Each row is where one point has got to under a steady rotation. How many ticks took it there?
The counts run from 0 to 462.
[167 137 164 129  84 149 105 147 135 122 125  85 126 126  53 135 146 139
  94 131 114 104 152 122 119 126 141 140 112 123 152 175 118 119 187]	101
[117 142 139 109 106 161 124 178 153 163 130 106 171 135  87 158 139 124
 133 168 189 144  99 120 125 140 128 107  98 151 123 127  98  75 149]	237
[129 134 131 109 106 125 128 117 133  76 160  82 134 126 118 157 106  95
 127 128 144 122 120 170  81 123 114 111 152 109 171 155 120  60 167]	188
[142 136 108 117 101 139 168 125  98 174 125  75 111 141 114  67 104 147
 105 176 111 148 150 109 102 128  91 147 160 154 124  74 113 120 112]	352
[139 133 111  81 158 167 105 150 125 118 118 136 145 157 177 132 137 147
 131 172 141 123  87 144  78 137  87 121 149 136 192 159 125 132 142]	419
[181 108  81 121 120 138 130 120 121 113 108  83 109 154 141 137 141 127
 110 131 144 135  90 143  56  88 142  87 129 141 157 127 152 102 100]	385
[170 172 122  88 117 126  91 141 150 109 129 110 146 142 115 200 132 124
 161 137 167 108 114 157 127 105 132 134  95 118 171 175 123 121 151]	49
[152 143 138 130  96 116 118 123 109 119 103  95 153 144  67 191  86 127
 117 125 140  81 105 172 149 120 102  97 139 138  99 107  98 102 162]	203
[147 140 106 146 106 137 119 155 106 136 121  79 119 139  86 162 108 144
 103 117 130 107  96 137 154 139  68  95 170 171 102  79 100 143 159]	202
[175 148  65 174 106 131 154 144 120 140 145  63 103 139 138 123 120 133
 115 151 121 156  96 155 121 129 144 136 165 171 141  91 117 106 102]	17
[165 169  92 126  76 146  87 157  95 172 125 150 114 135 152 168 152 125
 141 150 142  85 107 120  97  94 135  98 120 122 177 144 151 150 119]	54
[142 105 129 107 150 168 123 110 102 118  74 134 151 133 114 133  50 168
 100 150 164 126 104 132  77  94 147 159 145 143 137 125 134 130 161]	166
[120 181 107 108 134 174 158 187 102  87 121 144 110 107 149 153 170 109
 143 137 127 137  74 114  92 136 135 141 154 147 132 144 117 146 127]	39
[163 134 165 113  94 139 118 175 115  92 101  80 134  96  63 128 112 147
 131 138 119  84 150 139 134 107 157 121  88 130 143 115 125 122 181]	297
[125 151 124 107 115 156 166 112  89  90 158 105  83 156 151 125 146 118
 105 118  98 150  87 120  75 122  94 158 163 127 137 146 122 107 131]	367
[168 124 128 153  92 113 180 121 115 154  98  98 158 111  85 151 102 118
 132 195 122  97 115 140 123 116 194 122 149 154 137 119 123  87 128]	19
[104 168 141  64 127 150 165 133 106 142  98 159 140 104 143 149 123 113
 127 212 146  92 106 116  86 136 128  98 113 132 133 129 118 114 135]	411
[150 157 134  94 145 145 161 147 158  87  98 102 127 148  80 152 131  86
 104 126 140 120  83 122  67 157 119 125 118 138 123 182 149 131 166]	373
[108 172 102 109 125 131 175 129 105 104 159 128 110 117 106 168  87 129
 165 189 115 141 133 166 109 104 144 134 142  98 117 132 110 113 181]	406
[125 131 115 108 128 145 153 142 117 121 121  94 108 130 122  78  83 144
 112 137  97 138 140 130  92 151  82 159 181 141 146 102 128 186 156]	356
[118 164 144  92 148 159 102 177 141 108 136 112 112 116 165  91 118 145
 100 155 112 124 143 114 112 145  91 180 150 163 173 140 109 148 161]	85
[167 117 124 169 108 118 132 150 116 156 136  99 117 148 116 120  38 127
 118 160 141 120 158 113 114  72 134 119 127 141 104 115 137  80 171]	346
[142 111  99  94 126 163 140 138 102  98  73 118 138 102 114 122  77 177
 132 136 152 109  85 168  99 144 143  93 132 148 131  98 155 150 133]	396
[112 190 118 115 127 153 154 165 139 169 139 104 125 135 138  99 115 121
 127 159 129 156 116 122 129 141  77 190 156 156 130 102 120 142 133]	81
[134 132 139  90 157 156 107 173 143 104 109  90 123 160 115 118 101 137
 122 137 175 119 124 122  92 132  94  91  80 125 120 154 148 111 185]	143
[168 165 120 141  77 105 127  99 103 116 149  86  86 149 101 160  74 139
 128 129  98 122 154 148 129  77 143 145 124 107 130 104 164 132 147]	112
[110 150 163 108  88 112 153 136 152 141 120  92 150 108  87 150  94 142
 104 208 100 124 139 122 137 129 146 154 152 147 154  89  87 124 137]	451
[ 95 147 122 110 141 121  97 167 152 105 137  99 144 147 129 213 109 162
 115 160 148 176 116 124 121 103 100 115 160 126 160  89 107 149 156]	225
[109 142 140 139  99 134 142  83 106 133 131 142 131 124 119 179  34 141
 113 141 124 142 140 124 102  84 134 145 159 100 120 126 133 117 174]	169
[134 135 128 124 139 116  95 164 146 129 164 120 158 170 129 186 103 121
 126 163 143 131 118 128 105  92  88  92 155 113 156 128  89 124 183]	421
[147 135  74 116  84 185  99 156 127 133 156 106  98 148  88  95 132 147
 113 134 165 133  64 129 110 168 102 115 159 147 134 152 101 149 135]	431
[151 145 110 121 130 103 172 138 122 135 118 114 124 126  98 177 106 121
 109 197 108 148 146 116 119  86 164 106 142 170  90  92  73 119 136]	214
[152 144  89 126 114 171  89 135 111 128 198 130 108 138 121 142 153 128
 124 145 124 132 122 139 107 118 122 116 164 106 180 173  76 113 154]	424
[126 145 119  88 120 132 165 153 105 134  61  93 155  79  99 124  74 100
 115 102 153 134 122 122  90 104 120 148 137 164 101  83 164 149 121]	121
[147 116 100 115 127 146 168 140 111 157  63  90 167 106  70 147 131 124
 119 140 162 117 104 135  84 117 145  90 131 161 102  91 119 111 111]	392
[111 190 118 103 143 154 132 132  81 102 153  97 104 127 139 141 142 149
 139 122  93 154 137 170  74  88 107 169 147  90 165 114 149 135 152]	130
[146 159 142 145 107 130 109 142 163 161 131  95 152 136  82 197 101 136
  97 114 157 114  97 138 139 154 112 111 148 141 138 134 110 116 189]	7
[171 127  91 119  79 146 140 166 121 101 151 124 117 128  86 107  72 100
 157 166 172 114 127 133 121 124 152 134 141 127 123 142  99 100 132]	252
[149 152 105 160  69 116 121 111 106 164 133  93 102 147 154 171 109 162
 133 147 122 102  87 133 126 127 115 100 151 149 159  98 139 108 115]	13
[161 153 163 129  85 121  95 150 123 141 110  79 148 141  75 164  80 116
  84  81 158 102 129 120 143 106 105 138 120 137 102 113 120 112 168]	105
[143 168  97 135  64 140 152 103  65 180 147 116  94 121 134  91  72 132
 136 146 107  98 138 120 101 124 108 133 144 126 140 117 157 122 135]	348
